In the rows, 128 means zero.
Rotation paths and how fast each direction turns (degrees each step)
Each turn is a multiple of 5 degrees from 10 to 175, or 0.
Each row of a path follows its step; steps can be skipped.
Rotation 1:
step 4: 167  125  147  152  139  142  123  147  115  106  140  105  126  131  105  132  132  150  155  144  131  110  114  104  102  152  121  134  124  134  158  149  123  128  134  123  101  122  116  172  156  159  126  107  150  154  84  183  173  92  110  125  97  140  146  96  171  103  141  98  120  128  154  148  169  162  129  145  107  94  134  129  156  134  141  79  161  151  134  146  147  85  112  163  128  93  142  121
step 9: 144  156  137  165  146  117  112  163  111  123  146  65  104  143  160  127  112  104  130  142  124  170  154  152  121  137  107  125  124  120  148  160  129  141  98  150  116  122  122  118  153  140  139  148  124  111  143  144  144  92  139  153  124  149  108  91  116  155  97  105  93  113  107  116  142  179  119  132  115  142  131  88  136  137  101  162  137  172  113  102  155  72  103  158  103  112  115  93
step 15: 166  124  130  164  133  80  109  154  122  140  130  146  146  138  120  123  112  130  124  137  168  162  145  110  124  136  123  140  120  135  188  128  144  84  131  155  108  144  147  130  137  126  139  106  94  113  141  116  113  75  143  121  137  143  130  99  178  100  113  120  112  176  138  103  110  124  122  120  106  96  174  99  137  157  98  131  152  149  142  129  145  103  98  165  98  99  151  88
step 16: 145  121  126  125  146  115  183  133  135  121  114  104  108  148  149  141  88  126  149  146  128  111  147  119  105  126  123  155  106  124  143  176  148  165  175  117  110  178  127  160  121  151  132  136  108  143  83  157  152  153  125  160  158  149  164  101  165  102  124  119  164  146  118  95  129  165  120  150  155  97  134  119  195  131  139  138  106  114  141  135  124  127  123  156  121  159  139  125
step 19: 137  153  124  122  126  114  127  181  109  127  125  135  121  68  100  101  125  159  108  149  90  118  124  121  49  89  122  121  126  120  101  99  153  132  141  118  153  79  144  114  118  131  126  137  135  95  120  124  159  115  118  153  119  99  134  124  171  75  116  94  121  101  148  156  139  108  162  130  135  88  110  107  154  126  135  117  111  114  119  150  147  118  85  132  122  130  122  108
step 29: 157  122  127  175  123  76  182  158  118  116  156  134  105  112  165  118  133  98  155  135  137  111  141  166  132  139  116  106  92  151  161  162  126  109  97  131  114  104  82  124  129  106  151  94  99  123  132  159  154  100  104  105  109  87  117  125  109  148  138  113  142  125  155  149  161  115  163  172  127  142  101  152  125  106  156  122  143  118  132  129  100  109  128  132  121  144  154  160
step 31: 127  135  105  124  112  108  134  138  132  95  121  140  144  110  91  135  113  175  133  149  90  155  117  93  101  104  104  180  125  84  149  156  119  149  152  122  139  107  165  124  128  125  121  116  129  102  99  159  168  118  173  157  129  158  146  141  142  129  65  125  112  111  116  122  137  140  108  79  163  106  147  132  122  117  103  119  104  156  115  172  112  128  121  159  99  123  137  139
134  126  120  124  127  121  133  134  130  127  122  135  132  123  127  131  130  127  126  125  129  126  127  124  131  125  125  130  128  125  126  137  125  120  129  125  121  134  120  124  129  125  124  128  133  128  121  126  117  122  134  120  123  141  134  129  134  130  118  128  131  135  138  130  127  131  127  124  126  130  123  134  123  127  136  137  130  132  122  123  125  128  122  128  126  133  131  132 -> 45
136  132  127  134  135  130  132  123  127  126  127  132  136  120  132  131  120  136  129  134  123  129  129  129  128  121  130  124  131  134  135  118  120  124  136  125  132  127  116  129  124  131  139  129  129  125  123  129  123  130  121  137  135  135  126  132  125  130  131  128  129  129  126  127  135  127  135  129  130  134  127  123  125  132  129  135  122  128  120  132  128  122  133  135  132  132  130  134 -> 140
126  128  122  134  128  128  137  125  134  129  127  131  132  130  135  121  126  135  137  130  119  131  125  131  140  138  128  132  128  121  124  135  126  132  133  134  127  132  127  122  131  131  127  128  127  136  130  126  137  136  137  132  127  126  130  128  128  136  128  130  130  126  133  132  137  114  124  132  128  128  120  128  135  128  126  132  124  130  132  135  123  134  129  133  124  132  130  127 -> 170
131  126  132  127  128  129  136  133  128  121  126  132  124  124  138  133  119  123  125  125  128  124  127  132  118  132  133  118  119  136  125  121  131  132  124  125  131  137  125  123  131  132  128  136  129  117  132  131  131  130  131  131  127  132  138  127  129  128  125  133  128  132  130  136  128  126  124  132  126  125  120  133  129  123  125  124  122  131  138  119  129  124  136  128  127  127  124  124 -> 110
124  132  130  133  119  129  133  122  128  126  129  124  130  120  121  131  129  133  137  129  132  123  129  124  133  125  132  130  128  130  122  123  131  128  125  117  125  129  131  134  128  138  123  135  128  124  132  125  137  124  128  129  125  131  118  131  137  129  128  118  124  122  132  134  128  129  122  121  123  128  131  138  128  126  124  125  121  126  119  125  126  133  129  134  129  130  127  139 -> 55
129  119  132  122  132  128  126  123  126  122  133  130  133  127  128  133  128  130  136  127  138  131  135  137  136  125  125  124  131  127  127  123  115  127  122  130  127  122  130  126  135  129  129  133  122  127  128  118  127  120  129  129  133  123  131  116  128  130  124  130  131  128  133  129  124  125  128  129  127  123  133  127  134  128  118  138  131  135  126  126  128  124  129  122  129  136  119  126 -> 120
Rotation 2:
step 0: 71  99  145  125  108  93  119  123  115  122  126  86  126  162  107  175  149  124  146  102  78  139  137  106  146  131  92  144  139  162  148  115  131  126  112  163  131  137  165  127  96  131  112  127  125  101  142  119  183  159  148  125  160  149  124  145  142  136  156  123  136  128  111  128  135  108  106  120  99  148  120  168  110  155  136  100  126  137  111  118  113  144  128  124  86  139  95  119
step 2: 103  124  123  113  136  140  79  158  143  142  136  107  124  112  118  130  101  97  151  109  126  130  154  89  119  137  88  148  120  165  162  133  128  131  108  105  149  160  167  122  94  132  119  153  150  144  162  104  137  144  101  124  111  103  89  141  101  153  116  113  140  78  115  173  120  146  128  127  126  108  117  141  95  156  153  144  111  154  123  134  117  143  125  128  142  124  75  112
step 8: 64  142  139  116  128  122  133  150  104  102  163  153  119  147  110  147  114  128  104  130  148  123  116  115  130  123  116  130  127  138  168  165  120  133  143  141  149  107  173  121  123  101  151  103  155  145  133  125  159  169  141  136  130  117  122  155  137  130  96  109  129  77  103  106  140  100  79  121  150  146  74  111  101  158  113  125  114  113  123  103  134  120  154  148  150  106  156  139
step 11: 93  145  144  157  118  89  106  152  142  144  163  146  127  147  91  91  129  93  126  112  155  153  110  138  137  146  127  159  153  112  153  153  126  110  117  129  134  145  174  136  104  124  174  133  138  101  113  134  155  127  105  124  127  96  97  103  163  131  150  135  124  113  135  140  160  90  142  108  167  122  80  138  112  171  155  142  127  122  154  123  137  101  136  141  115  118  98  126
step 15: 108  160  124  77  107  99  105  135  154  85  140  138  163  139  144  156  96  106  122  84  144  138  120  146  156  137  149  118  162  200  154  106  90  131  152  134  167  103  157  92  152  113  123  152  124  123  104  160  121  142  102  151  117  144  149  137  133  126  157  128  128  150  122  117  135  99  121  120  137  105  118  131  108  131  125  108  129  137  125  128  107  132  120  127  131  106  98  98
step 30: 97  128  94  133  107  105  120  139  141  141  149  127  155  130  107  144  113  93  158  128  130  152  128  122  107  134  83  131  170  141  127  167  113  129  130  114  157  150  157  128  111  116  113  134  138  156  92  121  136  164  139  134  168  82  102  145  156  149  178  143  125  113  138  136  128  141  171  126  152  150  156  160  117  115  132  106  153  137  153  129  121  92  111  133  83  111  105  95
step 31: 91  99  134  112  110  103  90  121  161  119  128  119  127  147  133  139  111  131  151  104  96  129  104  124  122  128  91  85  165  156  155  126  135  160  163  140  141  100  157  118  108  103  132  120  162  127  134  137  162  156  94  128  165  96  114  99  112  153  110  117  99  115  91  129  124  144  90  129  159  93  138  138  119  123  114  135  164  127  134  102  142  135  153  119  98  115  92  132
124  131  127  112  131  130  131  125  125  123  126  129  137  128  131  126  131  124  137  127  124  137  128  135  125  125  133  121  121  130  138  121  124  128  121  131  125  131  117  129  122  127  130  126  128  126  120  127  127  130  132  128  128  129  129  129  122  126  122  130  127  124  138  117  120  126  126  134  133  123  123  127  127  134  118  131  131  127  137  130  130  127  126  127  122  127  128  125 -> 40
135  130  124  139  126  138  130  128  130  135  129  125  132  132  122  124  133  120  126  126  131  127  118  124  131  127  128  121  134  134  128  135  125  125  132  129  134  133  127  130  127  127  131  133  128  124  123  129  132  129  130  130  130  132  121  135  130  121  116  131  126  121  133  128  132  129  124  122  129  132  129  122  131  127  115  134  123  133  127  121  141  122  129  124  131  129  136  126 -> 20
133  137  129  124  127  129  121  117  134  128  127  128  123  129  121  132  117  131  128  128  132  122  134  134  137  130  124  127  132  136  124  123  124  125  127  126  126  135  133  126  131  120  139  126  132  125  133  121  124  121  128  119  119  134  127  128  123  125  124  119  129  121  126  126  121  129  122  129  132  129  128  128  129  124  128  130  128  136  135  128  122  136  126  120  127  127  128  128 -> 110
137  123  132  136  128  129  124  126  121  127  124  130  129  131  128  128  124  131  130  131  129  127  130  125  128  124  129  144  122  130  138  126  129  129  129  123  136  131  123  128  119  120  125  132  129  130  125  120  118  118  129  141  129  130  127  119  129  127  125  134  129  123  125  131  126  125  128  128  125  122  133  130  127  129  126  126  135  133  130  132  136  133  118  130  136  131  126  128 -> 95
119  138  133  125  125  138  128  130  128  121  132  134  123  132  128  126  130  126  118  123  133  125  129  129  129  131  131  129  136  133  134  131  136  128  124  120  127  128  120  127  124  135  137  127  116  131  123  134  121  125  130  126  124  125  129  123  125  133  129  127  133  140  125  134  128  126  123  125  122  124  126  129  131  123  129  123  126  124  131  127  139  125  121  124  123  128  131  125 -> 10
130  125  127  129  134  128  128  123  121  123  127  130  132  129  123  128  130  128  131  124  129  126  127  123  133  121  139  127  127  131  122  133  132  129  126  133  125  127  129  130  125  125  132  134  122  133  122  135  132  132  131  126  126  132  129  123  132  128  119  122  139  122  125  121  126  118  128  133  120  132  132  135  125  135  134  118  125  126  118  123  120  133  129  124  134  119  136  128 -> 40
